The rows below come in pairs that one turn or mirror swaps. Which row does each named row swap with?
mula: -82	-4	-235	-57	-240	-39	50	9	-220	83	-255	-180	-63	-30	-132	46	-6	-38	-6	-226	-100
Sunan: -116	126	59	-94	87	-88	68	-363	-10	148	-97	217	-38	56	-58	38	-151	63	-196	-31	-2
lipa: -46	-295	39	130	114	148	86	-25	-39	20	-244	-34	-23	169	1	-219	-24	-164	-234	-16	9
Kadi: -93	-195	18	134	62	65	87	29	-147	-36	-202	35	-31	159	-53	-104	163	-2	-379	-38	20
vubak: -69	62	-183	-163	-350	53	2	-3	-183	38	-194	-115	-14	-58	-63	-99	26	-35	-167	-227	-132
gode: -33	66	-257	-80	-246	24	70	-33	-218	163	-147	-156	154	-38	-120	-101	-105	-91	-148	-238	-119
mar: -1	17	177	-288	-93	32	-325	-33	-85	-5	144	106	126	-37	135	44	-34	41	55	9	-20
vedi: 102	-163	233	-43	-195	-100	-118	117	-140	-28	225	-106	119	-182	-20	-75	-39	-180	83	25	47
pilo: 134	-157	246	-68	-174	-43	-91	110	-99	-23	160	22	164	-132	81	-50	-33	-274	-12	22	141
tinir: 112	-64	-72	117	-62	-242	39	-200	133	181	-30	18	92	-200	-4	-227	194	-26	82	64	57
Sor: 200	14	-39	82	41	-203	86	-204	208	78	-31	-31	48	-187	-42	-206	146	-42	139	132	65
zage: 12	-137	6	103	87	47	102	-17	19	76	-276	-121	-189	195	86	-97	48	62	-241	10	-46
sufez: 23	167	247	-184	19	72	-201	-198	-153	136	73	99	-11	11	123	-114	-66	84	82	-114	104
Mela: -163	-41	37	131	65	158	94	135	-77	-37	-157	59	-138	153	-72	-142	-61	-138	-296	100	3
vako: 42	122	32	-182	95	-113	-182	-61	-288	-5	55	216	145	-91	167	-116	-43	88	24	-125	48
gopeg: -73	-206	206	-48	-77	-65	-76	131	26	-22	173	79	148	-181	-60	-104	-36	-263	73	-16	-42
naka: 67	-67	-224	-188	-369	112	15	46	-125	-7	-137	-74	6	-70	-58	-36	53	-27	-52	-248	-59
vuson: -78	-88	79	96	155	46	132	119	-116	71	-154	9	3	90	101	-53	80	30	-368	-113	-66
bonog: -111	89	-231	-140	-104	89	30	-102	-40	23	-162	-136	154	-139	-18	-48	101	-61	-37	-311	-180
lef: -98	57	-159	-79	-379	63	42	-68	-124	113	-118	-154	28	-54	96	3	126	132	-73	-167	103
nimod: -28	83	-176	99	142	-60	-117	-268	21	148	-20	104	-21	35	-309	-48	-116	-10	12	11	90
sug: 220	70	-149	-8	72	-51	-181	-207	14	131	-71	160	35	131	-111	11	-194	-55	182	79	-41
poti: -71	92	-103	24	-29	86	-47	41	-410	61	-11	132	259	-57	-164	77	-67	5	-35	-11	178
giz: -69	-216	-35	163	121	-51	19	86	-265	-41	-216	-69	93	186	-14	-252	114	-27	-196	71	-34
geg: 38	-129	-159	-227	-301	9	27	-87	-52	54	-106	-139	64	-12	129	-51	-62	9	-117	-155	-242
vaso: 74	24	-179	49	214	-17	-108	-235	-6	-85	-70	112	61	4	-45	-93	110	34	135	231	106
Nur: 205	11	3	25	89	-175	205	-160	45	-6	-32	-44	-1	-207	9	-282	222	-61	110	-24	70
Gavu: 181	70	92	65	-62	-57	209	-252	131	32	-121	34	48	-249	-109	-203	56	12	148	35	-110
Dafip: 42	111	155	-174	-73	13	-185	-79	-346	199	218	9	225	36	60	-26	-19	-60	-52	-58	63
zadus: -112	243	111	-197	-12	132	-257	-40	-136	-24	137	37	93	17	128	-79	48	-83	156	-91	57
tume: -108	59	107	-68	42	125	-162	-64	-181	134	234	147	249	-84	25	-16	-57	59	-39	-249	107
lan: -48	-216	86	205	92	48	-188	79	-111	165	-223	54	10	123	-118	-45	81	-19	-262	-43	-80
mopo: 129	-97	248	-77	-112	60	-87	133	-156	-91	85	-10	175	-254	127	-54	16	-49	170	-97	-23
Suru: -6	-142	337	-61	-114	-58	-115	133	-33	-1	151	27	127	-174	13	-80	-38	-176	165	-33	65
nuvis: 134	-75	38	102	54	-188	123	-284	115	5	-4	-68	-53	-125	35	-282	114	-87	68	105	55
fon: 27	-22	288	1	-63	71	-64	235	-41	36	198	-20	96	-146	41	93	10	-173	85	17	29
Pup: 139	-226	296	-103	-141	-143	-89	167	-96	-7	114	-50	-23	-134	-93	-6	-7	-177	82	-3	53
tur: 42	89	57	-95	58	-28	-195	-11	-193	-81	180	-65	142	-44	249	179	42	112	-9	-45	9
Kiz: 105	48	-131	11	191	105	-32	-140	-43	-71	58	3	61	62	-255	133	-16	-29	138	164	209
lif: -143	63	-184	-145	-280	-107	79	-27	-111	229	-112	-156	-33	-112	67	-82	4	-134	-191	-203	-39
kor: 69	85	-122	84	180	-66	-146	-236	-132	-51	-123	38	-216	25	28	30	-94	-56	141	148	-51
zuz: -114	-224	-47	205	55	-1	112	120	-162	129	-149	4	-9	58	37	-38	54	-184	-306	10	100
Tigad: -35	88	105	-98	145	5	-151	-55	-119	-54	129	114	331	147	167	2	8	6	100	-131	67
Lokif: 144	11	6	33	-34	-262	80	-300	110	37	-85	-44	5	-113	31	-247	128	-162	62	91	125
zun: -69	-120	115	80	114	-25	20	68	-57	-49	-203	31	-75	217	-49	-225	185	8	-318	-12	0
Nul: 45	122	15	121	35	-144	99	-245	134	138	-115	-53	-112	-103	-14	-132	182	-59	216	71	62
gidu: -104	-2	-102	-125	-227	145	22	171	-227	-61	-150	-273	41	-12	63	-68	7	-38	-29	-191	-39
nufu: -83	-174	41	64	127	122	73	36	-66	74	-123	6	49	230	60	-71	-104	-35	-369	-53	27
Devub: -115	-230	82	158	79	10	81	-67	-153	152	-187	41	79	205	-15	-98	28	-55	-335	-127	-27
Ruron: 12	26	-141	-153	-315	6	-36	3	-122	120	-160	-334	163	-24	5	-166	25	12	-106	-151	-27
momu: 143	-29	65	61	127	-214	53	-194	191	-12	-151	-81	-90	-66	-121	-112	76	-14	94	151	-45
Dinol: 29	-129	396	68	-113	-68	-41	114	-78	-48	38	11	203	-105	-171	-26	54	-32	86	18	18
Fisu: -97	50	-280	-54	-244	8	7	-74	-204	130	-221	-207	87	49	-58	-147	-83	33	-37	-210	58
sufo: 60	-12	-138	12	166	-10	70	-415	-71	90	-26	46	27	152	-155	-3	-29	-177	45	122	84
suto: 117	-81	-176	-73	206	-185	-84	-163	-39	-42	-12	154	19	76	-165	175	-117	38	11	97	55
vopid: 156	43	-105	64	132	92	-131	-183	101	84	4	68	-77	181	-103	111	74	8	62	165	124

naka swaps with -> zun
Sunan swaps with -> poti
tinir swaps with -> gopeg
Nul swaps with -> fon
Pup swaps with -> Nur
Dafip swaps with -> sufo
Sor swaps with -> Suru
momu swaps with -> mopo

